Here are some points:
[ 27 -15  18 -36   1 -49  10  -8  14 -38  -1 -39  11  -2  39  28 -41 -15
 -46  22  10  19 -33  19  18  46  12  17  -3]
[ -55   24    1 -117   17   44   27   45    3   22  -45  -10   54   30
   11   33  -23  -40   15   56   16   39    1  -30  -27    0   -9   -9
  -66]
[ -4  38 -33  -3   9  27 -10 -17  20  31  -3  47  11  16 -25 -13 -27   9
   8   9  -9  10   2  28 -17 -38 -29  -9 -14]
[ 21  -7  13  38  -5 -12  25  -5 -23 -19  31  -7 -12 -22   5  14  -4  25
   4 -14   1 -16  -5 -15  19  30   4   6   2]
[ 30  16  20  44  16 -31  20  -8 -37 -14  40  -4 -21 -18  -5  -2  -4  27
 -33 -18 -15   9 -17  -4  12  25   3  25   1]
[ -78   -4   -5 -127   17   56    0   29   23   41  -92  -31   34   65
    9   -9   40  -88   26   23   30   34   22  -13  -49  -51  -25  -43
  -36]
[-50 -87 -35 -82 -69  66  21  57  13  17 -44 -35  87  64  34  19  35 -28
  75  -2  25 -60  60 -57  33   6 -17 -61 -15]
[ -9 -55  -9  16 -41  21  -1   8 -17  17   4  -3  35  19   6   5  29  -4
  31  -7  -4 -44  41 -31  27   9  -8 -31   5]
[-10 -38  12 -48 -13 -26   5   2  -3 -13 -15 -51  18  11  44  15  -1 -32
 -29  14  14   1 -19   2  12  39  18  -5  -7]
[ 17  16 -29  67 -17 -10 -32 -26  27  -4  19  41  -7 -21   3 -22 -33  15
  13   4 -22  -8 -15  44  27 -19   0   1  21]
[-15 -16 -27 -52  -9  17 -22  -8  42  -1 -21   3  45  31  31   0 -32  -5
  10  24   9  -5   3  30   6   1   4 -15  -6]
[-17  26 -28  13  -1  34   2  -2  -4  43  -2  45  13  23 -30 -24   6  22
  28 -16 -16  -4  18   1 -18 -32 -20  -8 -10]
[  6 -29   0  16 -27  -1  13  -2 -11  -4  20  -9   8  -2  19  10   5   9
  11  -8   7 -29   5 -16  34  17   9  -9   7]
[ -7  -6   1 -19  -1  17  29  10 -15  17  -5  -4  29  11   1  15   5   1
  14   0  -3 -11  28 -26   9   7  -2   3 -25]
[-22  -9 -10  34 -24  26   1   8 -19  17   0  21   7   7 -33  -9  32  13
  28 -19 -20  -9  28 -25  -3  -9 -15  -7   8]
[-51  19 -62 -53 -10  18 -54 -23  56  63 -46  68  55  49 -10 -53 -33 -19
  -8   0  -5  15  -2  90 -17 -63 -35 -23   0]
[-21   2 -11   3   0  23  -6  -1 -10  32  -1  23   8  13 -11 -26   4   3
  22  -1 -12   4   2   3 -10 -31 -10 -16  -4]
[ 14  31  37  -3  36 -33  20 -23  -6 -25  24 -16 -49 -23  -4   6  -2   7
 -47   2  12  15 -24   7 -13  17   4  16   1]
[  68  -49   74   -7    5  -99   54   12  -43  -97   30 -125  -31  -56
   59   80  -14    0  -76   13   13   -8  -50  -39   59  127   52   32
    0]
[  4  45  18   5  33   8   1  12  13 -32   5   2 -58 -34 -29  11  11   3
  20  18   4  16   5 -19 -21 -25   4   4   9]
[ -9   2 -30 -19  -9   9 -28 -26  54  11 -10  39  15  17  11 -18 -40 -11
   4  12  -1   2  -8  65   2 -28  -7 -27   5]
[-24 -18  -4 -51  -3   8  -4   2  -5  24 -31 -15  27  26  17  -8   5 -31
   1   7   2   5   0   9 -11  -4 -12 -15  -9]
[ 20  16  66 -35  49 -56  45  14 -30 -40  11 -86 -53 -14   2  31  28  -7
 -46   4  21  27 -35 -55 -44  51  25  27 -26]
[ 14  12 -18  32  -7  -9 -24 -13  19  -2   8  25  -1  -8  -7 -10 -23  17
  -6  10 -18  -3  -6  28   4 -10   2  -3   8]
[ 41  -3  16  32  -6 -19  31   0 -26 -22  33 -13  -4 -18   5  29  -8  39
 -13  -7  -1 -12   2 -25  29  41   8  20  -4]
[-13  15 -27  12   1   5 -27 -17  12  31  -8  37   8  11 -11 -34  -3  10
  -6 -14  -5  -1  -5  35 -10 -28  -7  -4  13]
[-23   0 -25 -40  -6  12 -28 -12  33  43 -29  24  29  26   8 -29  -6 -44
 -11  12  -4  16  -6  53 -17 -45 -15 -14 -11]
[-14 -49   1 -15 -34   9   2  13 -10 -22  -8 -46  35   3  40  23   4 -24
  15   6   9 -29  10 -33  16  45  14 -30  -1]
[ -8 -13  -2  -6 -11   9  23  22 -18   2  -9   1  15  14  -2  13   5   2
  12  -7  -5   0  15 -24   7  15   0   4 -17]
[  0 -83  25  -1 -48  -5  -6  15 -32  -6  -7 -58  26  -1  27  23  34 -28
  11  18  21 -43  24 -59  20  41  20 -11  -9]
[  0  40 -36  -4  -1 -18 -54 -35  81   4   4  55   1 -29  12 -30 -87  -2
 -30  28 -11  31 -26 105  -8 -36   3  -7   5]
[  9 -36   4 -46 -13 -38  -8  -3  15 -13  -5 -62  25 -13  60  14 -48 -24
 -40  29 -13   2 -33  36  39  62  26 -15  -8]
[-45 -41 -41  39 -61  58 -25   1  -6   1  -4  55  33  26   5 -16 -19   6
  62 -25 -26 -36  36   2  33 -29 -19 -28   4]
[-40   1 -36 -84  -1  34 -17   6  35  40 -44  23  54  50  11 -11 -11 -43
  18  14  21  20  21  29 -23 -46 -22 -18 -14]
[-33  33 -17  10  18  42   2   8 -28  49 -15  45   9  20 -42 -29  32  10
  28  -7 -18  11  18 -21 -41 -51 -28  -2 -17]
[-16 -10 -23  43 -26  15 -35 -11   8  33  -7  36   9  26 -15 -33  33   6
  15 -21  -9 -22  18  13  -8 -38 -19  -7  18]
[-24  12 -22  14  -7  25 -23 -15  16  37 -13  49  11  23  -7 -32   3   1
   5 -15  -9   8  11  34 -14 -54 -19 -18   3]
[ 38 -34   5  36 -31 -12  51  52 -86  17   6 -39  25  -4  10  28  36  47
  29  -6 -15 -28  15 -80  15  43  13  26 -15]
[ -7  78  19  26  49  27  15  -3  -3 -20   7  36 -77 -21 -55  -8  32  19
  23 -10   7  19  23 -29 -42 -56 -11  25  14]
[-14 -41   2   9 -25 -14   8  -2 -18 -17   0 -26  23  10  21  16  25  -5
   5  -7  12 -34  12 -29  14  29  12  -5  -3]
[-18   4 -46  18 -13  18 -49 -11  18  50 -26  70  14  13 -11 -58   3  -6
   7 -22 -26  15  -1  59 -17 -56 -15 -18  15]
[-26 -62 -26  -5 -50  19 -32   6  18   9 -19  -6  41  30  24 -19  21 -30
  24 -10   4 -34  17  10  20  -6   0 -35  20]
[-15 -98  12 -52 -57   2 -11  12  26 -35  -4 -73  45  14  57  25 -10 -47
  30  29  17 -38  17 -28  37  41  22 -48 -10]
[ 41 -29  16 -23  -9 -35  14  -2  39 -73  25 -56   4 -40  54  54 -63 -11
  -3  58  16 -10 -24   3  43  61  25 -10 -12]
[ -7 -45 -10   6 -51  11   3   6 -19  18  12  -9  44  32  29   3  14   2
  24 -10  13 -38  31 -36  32  13   7 -11   7]
[-20 -16 -32  50 -42  38 -36  -7  18  36   8  79  28  36 -31 -43  38   8
  41 -41  -9 -31  31  16  -8 -58 -27 -16  43]
[ -1 -27  -1  41 -27  -3   2   1 -11  -1  20  -3   9  -1   3  -3  16   5
  13  -2 -10 -25   6 -21  30  19   5 -14   6]
[  0  -7  -1  20 -10  16   0   2 -10   9   3   8  14   6  -3   4   8  13
  13 -14  -3 -14  11 -12   4   2 -10  -4  -1]
[  5  -9 -54 117 -38  10 -76 -53  17  33  24  99  -7   5 -35 -70  27  27
  30 -48 -29 -55  16  49  23 -72 -13   1  71]
[ 10   8 -20  -1 -11  35   5   0  21   0   0  31  14  12 -11  11 -20   7
  19  15   4  -6  30   6   4 -14 -10   2  -3]
[ 43 -18   3   4  -3 -67 -13 -22   5 -26  15 -39  -3 -34  41   7 -48  -2
 -59  18  -4   7 -40  46  24  56  30  13   2]
[  7   5  -7   1   0  -8 -20 -15  35 -11   5  28  -2  -4   6 -11 -32  -2
  -7  11  -7  12 -18  36   3 -11   1  -2  10]
[ -7 -48  20 -65  -4 -29  26   6  -8 -28   2 -50  16  19  50  24  -8 -34
 -24  -4  29   3 -35   5  24  49  18 -20  -4]
[ -6 -49   0 -21 -29  -5  -5   7   3  -1  -8 -25  30  22  24  14   7 -24
   1   8   8 -21  10 -16  23  21   7 -20  -6]
[-12  11  -2  12   8   8  19   7 -34  17   1   7   9   7  -5  -8  -2  20
  -2  -3 -19   7   1  -6  -4   6  -7   6 -19]
[ 23  33 -10  79   3   6   2 -14   2   6  40  50 -20 -27 -33 -27 -16  38
  21   2 -38  -7  -7  19   1 -19 -17   6  -2]
[ 11   0   7   2  17 -21   5 -16 -18  -4  10 -11  -6 -10  10   5   1   1
 -42 -15  -8  13 -24  21  -1  22  12  17   8]
[-25 -85 -38 -18 -77  15 -48  13  49  31 -40 -27  76  48  18 -10  29 -33
  35   3  15 -56  43  -8  18  -9  -2 -39  20]
[  6  21  -6  40  -5   2   2  -6  -8   4  22  35  -9 -15 -15 -14 -12  28
  12  -5 -19  -5  -2   5   5  -9  -8  14   3]
[ -7  20   1   3  10  11  19  -3 -28  38   3  12  15  16 -13  -9  12  10
   5 -21 -18  -1  10  -7  -6   1 -11   1 -21]
[ 27 -23  24 -26   1 -55   1 -14   3 -26  10 -55  11 -26  47  35 -47 -11
 -73  31  -2   4 -46  29  25  68  29   3 -16]
[  27  127   68   18  126   29   -1   21   35 -125   13    2 -127 -119
  -85   38   20   22   65   62   31   59    9  -58  -71  -84    8   30
   25]
[ -40  127   37   63   79  108   -3   31  -10  -27    5   86 -127  -56
 -127  -35   93   39  104  -32   -2   51   53  -81  -95 -127  -43   22
   46]
[ 46  -6 -39 127 -45 -13 -63 -56   4  22  63  85 -13  -7 -36 -55  22  66
   8 -62 -35 -74  12  35  36 -27  -8   7  70]
[ 25  10  26  28  12 -29  28  -8 -37 -11  25  -5 -20 -24  -3   4  -3  27
 -22 -16 -14   6 -16  -7   7  27   2  34   4]
[-55  45 -66 -45  -6  48 -68  -9  80  64 -48  72  40  33 -25 -51 -42 -14
  23  17  11  19  17  67 -22 -83 -25 -30  11]
[  46  -45  -58  127 -120  -11  -76  -58  -11   20   75  127  -10   -3
  -58  -89   63   89   45 -119  -68 -105   45   44   54  -44  -23    6
  106]
[  30   95   35   20   72    7   14   13   37  -86   20   17 -107  -62
  -51   40   -2   24   30   34   15   35    9  -30  -29  -47   -1   20
   15]
[ 28   8   3  53  -4 -34  -3 -18 -17  -7  22  -3 -28 -28   9 -13 -10  21
 -31  -8  -9   6 -36  25  11  16  12  20   6]
[ 42  -7  12  69 -18 -23  41 -16 -30 -34  49   1 -11 -25  -8  28 -19  43
 -12 -26 -11 -24   4 -18  25  54  -5  40  13]
[-21   7 -29 -48   1  19 -24  -8  37  28 -34  16  25  24   1  -7 -19 -18
   6  22   5  11  -1  33 -16 -36  -7 -20 -16]
[-14  22 -16  -1  10  20   3  -5  -8  34 -11  38  15  23 -14 -12   7   6
   2 -17  -3  13  16   8 -16 -22 -16   9  -2]
[ -47  111   32  -50   93   65   -7   44   41  -37  -49   15 -107  -32
  -81   -4   72  -28   70   28   38   57   34  -58  -78 -120  -16  -17
   15]
[  0  18 -26  -5   0  -2 -21 -12  34  11 -12  20  10   5  -3  -9 -22   5
  -6  10  -2  11  -4  32  -8 -22  -3  -4   5]
[ -5   6  11   8  16  11  15   3 -33   9  22  10   1  -8   1  -5  -2  13
   4 -14 -12   9 -19  -6 -10  10 -11   3 -15]
[  59  -35   62   -3   14 -102   49    7  -41  -77   39 -113  -30  -53
   52   71   -7   -5  -77   17   14    3  -43  -34   37  127   55   41
    0]
[  6  18 -11  12   6  14   0  -6   7   4   8  27   6   4  -8  -6 -11  15
   4  -3  -6  -1   5  16   1  -8  -7   9   1]
[ 29 -10  14  54 -20 -23  27   6 -24 -18  33 -17  -1 -25  -2  19 -12  41
  -9 -10 -16 -21  -5 -23  18  44   5  15  -5]
[ 21  -5  -3  44 -11 -11  20  -5 -35  19  12   5  12   5 -13   3  20  25
 -10 -32  -4 -27  18 -18   7  25  -1  25   4]
[-29  16 -20 -10  -1  36   2   0 -11  49 -20  56  30  34 -18 -25  12   0
  17 -17 -16   7  21   8 -19 -39 -25  -7 -15]
40 more points follow, each with its number after it:
[ 22  32  18  56  28 -18  11  -6 -44  -1  21  11 -41 -27 -30  -9  27  33
 -24 -36 -14   8 -11 -14 -24  15   1  34  21] 0
[-12  -4 -16  25  -4  26  13  -5 -44  31   3  30  17  18 -17 -25  30  12
  31 -28 -16 -15  13 -11  -6 -14  -7  -2   0] 1
[ 12  51  26  70  30 -11   8   4 -55  24  11  24 -52 -23 -50 -28  39  31
 -17 -40 -26  22  -7  -8 -36 -15 -14  23   8] 2
[-18  10   2   4   6  15   5   8 -20   8  -9   2  -7   5 -13  -7  23   1
  13 -10  -3  10   3 -18 -21 -18 -12   9  -3] 3
[ 26  -6   2  31  -9 -14  -2  -8 -12   0   8  -4  -1  -1  -2   4   3  15
 -10 -20  -4 -22   3  -1  24  23   8  -3   9] 4
[-35   6  15 -19  17  10   8  28 -41  21 -29 -20  -6  12 -16 -15  59 -16
   3 -13  -7  20  11 -38 -38 -21  -7   7  -9] 5
[-10   9  10 -18  18   0   7   7 -17   6 -11 -14 -10   6  -4   1  21  -4
 -10 -14   7   9  -3  -9 -10  -8  -5   7   0] 6
[-62  38 -27 -12  20  87   9  11 -43  62 -26  85  25  42 -36 -40  41  17
  60 -29 -18  20  31 -23 -37 -77 -49  -7 -14] 7
[  0 -14 -12  25 -23   8  14  10 -37  26   9  15  22  16 -11  -5  38  22
  11 -26  -4 -18  24 -29   5  23  -4  19  11] 8
[ -7 -89   2 -49 -47 -45   3 -10  -9   2 -28 -53  59  56  52 -12  13 -35
 -40 -33   5 -19 -12  26  12  37  10 -10  12] 9
[ 23  28 -11  42   7   3  -2 -15   5  -4  24  35  -8 -16 -15  -7 -19  32
  -2   1 -13   1   1   9  -2  -4  -6  14   2] 10
[ 23 -32   5  -8 -17 -21  10  -9  26 -39  14 -24  11 -22  31  25 -52  -6
  -8  25  10 -15 -18  12  29  43  16  -4  -6] 11
[-34 -67 -32  -7 -57  23 -36  13  13  33 -24  -9  48  40  16 -23  33 -39
  23  -4  11 -36  28   1   5  -2  -1 -37  13] 12
[-44 -62 -15 -67 -36  35   0  25  27  32 -36 -18  80  61  30  13  29 -62
  43  18  23 -31  45 -27   5 -13  -3 -39 -15] 13
[ 48  18 -18  61  -2 -26 -29 -42  52 -17  37  58 -13 -23   8  -8 -62  34
 -16   5  -1 -16  -6  69  23  -8   4  16  13] 14
[ -5 -60   2 -36 -30 -12   9  19   8  -3 -19 -45  35  15  33  29  13 -30
   5   6  21 -20  16 -35   9  26  10  -7  -4] 15
[ 24 -15  29   3   3 -46  21   5 -20 -35  14 -56 -21 -29  21  23  -7   1
 -34   6   5   1 -23 -12  18  52  20  13   1] 16
[  1 -38   0  37 -37   9   5  15 -22   8   0 -18  16  -7  -5   3  24  13
  15 -12  -7 -29  14 -35   8  23   1  -3  -4] 17
[-15 -74 -15  22 -78 -19 -13  -7   1  11  33 -23  30  26  36 -23  13 -29
  27 -36  18 -60  19   2  56  33   4 -24  44] 18
[ 27  45  18  63  33 -29  27 -13 -45   4  12   1 -57 -17 -38  -7  35  38
 -32 -64  -8  14 -12 -23 -28  12   8  42  19] 19
[ -1 -24   3  -3 -14  -6  -1   5   8  -6   4 -23   8  -3   8   6   4  -8
   1   3   8 -14   7  -8  10  10   8 -11   0] 20
[-13 -57 -31   5 -52   9 -67 -22  60  36 -17  22  41  43   6 -27  17 -28
   1 -20  23 -39  32  20   7 -38 -10 -19  47] 21
[-49  27  19 -31  20  23   7  23 -50  28 -21 -37 -10   9 -14 -11  56 -32
   3  -8  -9  12  -3 -44 -34 -12 -10 -21  -3] 22
[ 10  -1  21 -16  10 -16  37  -1 -32  -8   9 -10   4  -7  13  25 -13  10
 -31 -15   1   9 -11 -10  13  20   6   6 -19] 23
[-51 -36   4 -77 -14  33  25  29 -37  20 -29 -56  43  29  28  17  34 -40
  20  -4   8   4  19 -41   1  11 -15 -25 -26] 24
[ -7   9 -27 -28   6  -7 -35 -16  25  52 -27  33  25  22   5 -37 -19 -13
 -29 -11  11  24 -12  53 -28 -39 -17  -2   9] 25
[ -5  12 -19  -2  -2  10 -25 -13  33  10  -7  38   5  11   1 -17 -26  -5
   2   9  -3   9  -8  34  -8 -30 -10  -2  -2] 26
[-29  27 -37  -1  -2  61  -3   2  -6  82 -24  84  42  49 -52 -42  13  26
  25 -20 -29  14  26   7 -43 -66 -43   8 -16] 27
[ -7   1 -12   4  -8  12 -10  -5   8   9   0  16  14   8  -1  -8 -13   5
   9   9  -5  -5   5   0   2 -11  -7  -9  -8] 28
[ 21 -54  18 -39 -18 -18  23  11  13 -32  -8 -62  36  -7  38  50 -32 -14
 -11  55  19 -17  -1 -27  32  62  18 -18 -48] 29
[-16  24 -36  -7   2  31 -36 -19  30  54 -13  63  18  27 -23 -49   3  -5
  -3 -15  -4   9  -2  48 -16 -54 -22 -13  12] 30
[-19 -14   1 -49  -8  10  29  18 -14   1 -10 -28  22  16  24  22  -1 -18
   0  11  12  18   4 -18   2  13  -7  -5 -21] 31
[-17  27 -38 -28 -10  31 -45  -8  59  43 -31  62  45  32 -10 -30 -25  -6
  12  19  -6  18   9  58 -22 -60 -29  -3 -10] 32
[  86  -47  101  -14   24 -127   76    8  -47 -127   62 -127  -45  -86
   72  108  -33    5  -94   31   29   14  -63  -52   57  127   64   51
  -15] 33
[  1   2 -23 -55   4  -1 -14 -31  57  -2 -10  37  38  28  32  -3 -62 -17
 -33   8  39   8  -8  77   1 -34 -16  -5   7] 34
[-40 -45   6 -60 -13  23   7  18 -21  32 -28 -38  45  42  25  14  16 -36
   7   8  12  -3  18 -30  -7   8  -4 -26 -32] 35
[-32  -4  -9 -61   4  19  -4   8   8  31 -35 -11  16  27  17  -6  -2 -37
   3 -13   9  19  10  18 -10 -20  -8 -17 -16] 36
[ 33  67  52 -49  90 -47  49 -23   2 -71  15 -14 -97 -46 -11  32 -40  13
 -88 -15  27  68 -57  36 -27  17  11  52   4] 37
[ 14  17 -14  -5  -4 -18 -23 -24  42  -7   5  30  16  -4  21  12 -58  -1
 -35  29  -5   9 -23  70  10   0   8   2  -1] 38
[-12   8 -21 -35   4  22 -18  -8  37  30 -23  34  22  23   1 -14 -19 -17
   2  12   1   4   8  40  -5 -37 -10 -13  -7] 39
Which of these numbered points is nearest to each point below by angle, seen from the average point of the first points? Its number follows each.
[-37 -24  36 -34  19  12   5  28 -34  15 -22 -56 -11   1   9 -17  47 -36
   6   2  15  12 -16 -36 -26 -12  18 -27 -22] > 22
[-38  23 -22 -12   3  56   5  20 -18  44 -30  34  15  25 -31 -28  21   4
  48 -11 -10  17  23 -11 -29 -54 -31 -10 -10] > 7
[-21  20   7   5  19  19  12  10 -39  38  -6   0 -19  12 -45 -20  35  -2
   9  -9 -10   0  15 -36 -35 -19 -15   1 -17] > 3
[ -6  14 -36 -13   6   7 -40 -28  46  12  -8  49  16   8  15 -24 -49  -7
  -1   1   3  17  -8  73  -4 -44 -13  -6  11] > 26
[-22   2 -21  50 -19  39  10   3 -44  40  -3  34  23  11 -29 -15  29  24
  45 -29 -25 -17  31 -14 -15 -13 -17   2  -6] > 1
[  4 -43  -5  19 -43   6   1  13 -12  12  -3  -4  39  22   9   8  14  -2
  15  -6  -4 -22  27 -29  19  17   0  -6  -9] > 17
[ 11 -45   9  -8 -29 -16  -9  -5  24 -21   0 -26  23  10  29  21 -14 -14
  -9  10  24 -18   3  -4  24  24   8 -12   8] > 20
[-26  32 -56 -38   9  28 -37 -21  73  31 -29  79  34  34 -18 -23 -36 -13
  15  22   8  23  15  80 -22 -68 -19   0  11] > 32
[ -6   6 -15 -34  -2  -3 -22 -15  33  18 -13  23  23  16   7 -14 -24 -12
 -15   3   1  16  -8  50  -3 -17  -9   2   7] > 34
[  9  -8   7   7  -1 -29   3  -1 -15   5   5 -16   0  -3   4  -2   4  -2
 -24   4  -8   0 -16  -4   4  19   7  14  -1] > 16
[-16   7 -27  20 -29  35  -6   4  16   6   6  40  19   2  -9 -15 -22   6
  43  19 -14 -17  20   3   8 -29  -9  -6  -3] > 28
[  5  14  12   5  12 -14   7  -5  -4  -9  11  -1 -20 -11  -2   2 -10   2
 -16  -3   1  13 -12   8  -5   0  -2  12   1] > 37
[ -19 -105  -30  -26  -70   13  -42   -5   38   33  -27  -15   82   67
   29  -13   32  -50   26  -22   27  -64   33    7   26    4   -6  -40
   28] > 12
[ 18  28  -5  43   4  -2   8 -17  -2   2  22  45  -2   0 -18  -2 -14  29
   5  -2 -11  -5   7   2  11   2 -14  25   3] > 10
[ -1   0  -2  17  -3   6   2   0 -13  17   4  12   4   5 -11  -8  14  11
   7 -16  -9  -8   5  -2  -2  -6  -7  -2  -3] > 1
[  1 -24  -7  41 -29  11 -17   1  -4   8   2   7   4  -6  -2 -13  22   5
  20 -14 -13 -33  10 -14  17  -6   8 -20  10] > 17
[ 52 -30  23 -20  -8 -48  10 -21  41 -69  38 -61  -8 -43  51  53 -75   1
 -26  58  15 -17 -42  11  47  91  46   0 -21] > 11
[  0 -39 -16   3 -19  -8 -12 -13   5  -7   4  -5  12   4  28  -3  -7 -19
   4  10   3 -16  -9  14  21  -1  27  -8   8] > 18
[ 23 -30   3  99 -22 -32   4 -36 -31  22  56  10  -2 -22 -15  -5  12  35
 -21 -33  -8 -63   7  -3  38  41   9  23  24] > 4
[-47  -6 -31 -82 -12  65 -54   4  62  30 -41   9  42  31  23 -18 -56 -42
  37  51  18  -1  11  34  -8 -72 -22 -82 -39] > 39
[ 34  47 -25 109  -3   0  -9 -14 -10  -3  44  85 -25 -29 -51 -20 -21  65
   7  -8 -52  -8  -9  29  -8  -3 -11  30   7] > 10
[-38 -75 -31  17 -71  37  -4  20 -26  30  -2  -3  58  29  14 -15  33  -9
  38 -18 -18 -40  34 -27  16   3 -11 -25 -17] > 12
[ 11   0 -17  37 -12  -9 -29 -19  21  -4  13  28  -7 -16  -5  -5 -16  14
   6   6  -5 -16  -1  28  15   2   7   0  17] > 14
[ 18  36 -18 118  -2  17  -6 -24 -17 -10  61  77 -16 -32 -44 -29 -22  69
  32 -14 -29 -12   0   9   5 -17 -13  14  18] > 10
[  4  -6   5   3   0  -4   8   4 -13   0  12 -16  -1  -5   4   2   0   2
  -5   6  -3  -4  -7  -7   7  26   9  -9  -6] > 16
[ -65   -2  -24 -104    5   49  -16   10   15   49  -60    0   43   57
    6  -22   20  -44   12   -7   23   19   15   14  -37  -47  -21  -29
  -10] > 36
[-25  12  14 -28  26   0  29  18 -43  10 -21 -19 -12  18   1   1  45 -15
 -11 -22   4  17  -1 -28 -22  -6  -6  10  -1] > 6
[ 27 -32   7  -8 -22 -34   7   4  26 -38  19 -37   7 -21  38  37 -43 -12
  -9  36  17  -3 -20   7  29  55  29   5 -12] > 11
[-16 -38 -18 -27 -21  16   0  14   7  19 -19 -18  33  30   8   3  15 -27
  32  12  29 -19  28 -14   6 -13 -13 -25   5] > 13
[ -53   77 -115   48   -3   48  -65  -78   63  111  -15  127   23   52
  -70 -119  -11   14  -10  -77  -40   -8   -8  127  -18 -126  -40  -18
   34] > 30
[ 21  -6  13 -21  -5 -24   7   1  23 -33   5 -27   0 -19  25  24 -41  -9
 -11  36   9   1 -15   3  22  30  15   1  -7] > 11
[  -3  121   82  -99  118   23   22   60   37 -107  -36  -64 -127  -61
  -63   66   81  -38   47   64   75   61   34 -110  -97  -69   16   29
   35] > 6
[-48  28 -66  27 -11  30 -81 -40  33  72 -25 118  10  32 -21 -81  11  -2
   9 -42 -50   2 -13  85 -24 -69 -24 -23  21] > 30
[ -32   36  -64   28    0   20  -72  -43   54   99  -22  109   22   17
  -46  -94  -16   19  -18  -17  -14   11  -11  100  -61 -100  -33   -9
   26] > 30
[ 25  31 -10  58  -2  -1  -2 -23  -5   4  36  39  -4 -27 -18 -17 -33  45
   8  -3 -30  -4  -9   3  21  19  -7  16  -6] > 10
[ -6 -21 -24  23 -43  10 -14  12 -14  50 -12  36  34  33 -19 -28  38   9
  33 -32 -14 -28  23 -11  -8 -20 -16   5   3] > 1
[ 21  29  12   9  22 -22   3  -2   4  -5  13  -1 -17 -18  -5   6  -7  13
 -20   0   0  16 -15   7  -5   7   7  18  -1] > 37
[-38  19 -52 -39  -1  48 -47  -5  53  58 -45  57  37  27  -2 -33 -36 -26
  15  29   5  23  19  63 -38 -68 -24 -23 -26] > 32
[ 12 -11   3  24 -20 -12   3  -5   1 -10  13  -1 -17 -11  11   8  20   4
  -3 -25   0 -20   9   0  19  10   5   5  20] > 4
[  2  20  -2   1  19 -23   2 -17  -1   1   1  11 -19  -1  -2 -12  -6   5
 -29  -9  -2  18 -19  27  -8  -4  -2  19   8] > 37
[ 17  29  22  41  22 -22  17 -11 -44  -9  21   7 -36 -24 -22 -11  19  36
 -23 -44 -13  10 -23  -4 -11  15  -2  31  22] > 0
[  1 -38   0 -19 -22  -3   4  17   7  -3  -8 -24  22  11  15  16   8 -15
   9   9  16 -11  11 -15   8  23  -1   1  -2] > 15
[ -40  -10  -27 -104   -1   26  -10    6   29   41  -57    0   57   50
   35   -1   -7  -49  -16   12   17   26   -5   39  -15  -27  -17  -17
  -19] > 36
[  9   5  -2  35  -5   9   2  -3  -9  -2  15  26  -5  -3 -12   1  -5  26
   9 -15 -13 -11   6   1   7   3  -7  10   1] > 10
[ 34 -10  13  52  -3 -17  19 -12 -34 -25  40  -8  11 -10   7  12  -4  28
   4 -17   1 -37  -1 -23  25  42   8  10  12] > 4
[-40  30 -37  14  -3  60  -6  15 -24  73  -9  68  32  34 -32 -37  19  13
  37 -15 -25   8  27  -4 -37 -53 -33  -1 -20] > 27
[ 10  18 -28   1   0   3 -43 -23  37  26  -9  47   9  -2   0 -20 -29   5
 -10   3 -14   4  -7  59  -8 -30   3  -4   4] > 26
[ 11   0  -7  39  -5   8   3  -7 -24  23  20  26   2  11 -15 -11  22  28
  12 -30  -7 -22  17 -10   3   7  -5  -3  12] > 8
[  4  52  12  99  28   4  -3 -13 -66  49  21  39 -66 -38 -52 -40  44  43
 -14 -63 -44  10 -13   7 -33 -38 -12   6  21] > 2
[ 40 -19   9 -23  -4 -41   5  -8  51 -54  17 -46  -3 -26  45  45 -69 -11
 -27  70  22  -6 -24  12  30  57  20   1 -30] > 11
[-16  19 -19  -2   3  15 -21 -23  16  32  -1  48   8  15  -5 -25 -12   1
  -6  -4 -10   5   0  44 -13 -37 -10 -10   5] > 30
[ 12  11 -18   1  -5 -10 -28 -22  62 -21  -4  23  -3 -11  16   0 -62  -4
 -13  36   4  21 -23  64  -3 -12  -2   2  11] > 38
[ 15  79  29   5  62   6   2  10  29 -59  10   0 -90 -47 -44  22   3   8
  15  33  21  27   0 -17 -32 -35   0  19  13] > 37
[ 30  14  12  57   9 -41  20  -7 -50 -20  46 -11 -31 -33  -1   2  -2  43
 -40 -25 -35   4 -27  -6  22  38  11  26   9] > 0
[ 29  54  14  60  28 -10  25  -5 -38  -4  34  25 -54 -35 -35 -10  14  46
 -13 -24 -19   4 -17  -2  -9  -1  -1  24   6] > 0
[-22  13 -34 -12  -5   9 -46 -20  31  45 -49  42  25  26  -4 -28 -13  -4
 -29  -3  -5  12  -8  70 -18 -48   0  -4   4] > 25
[-16 -66 -30  36 -70  60  -9  35   6  24 -11   9  56  23 -11 -11  26  -1
  79   9   9 -50  53 -36  24 -24 -21 -35   1] > 12
[ 22 -12   6  48 -23  -9   9   0  -1  -8  22   3  -2 -16  -4  13   7  18
   4 -21  -8 -26  13  -9  20  13  -1   8  12] > 4
[ 24  -1  -5 -26   4 -27  -7 -26  48 -16   3  -2   3 -10  29  13 -54 -17
 -38  26  13  14 -30  61  16  17  14   0  -1] > 38
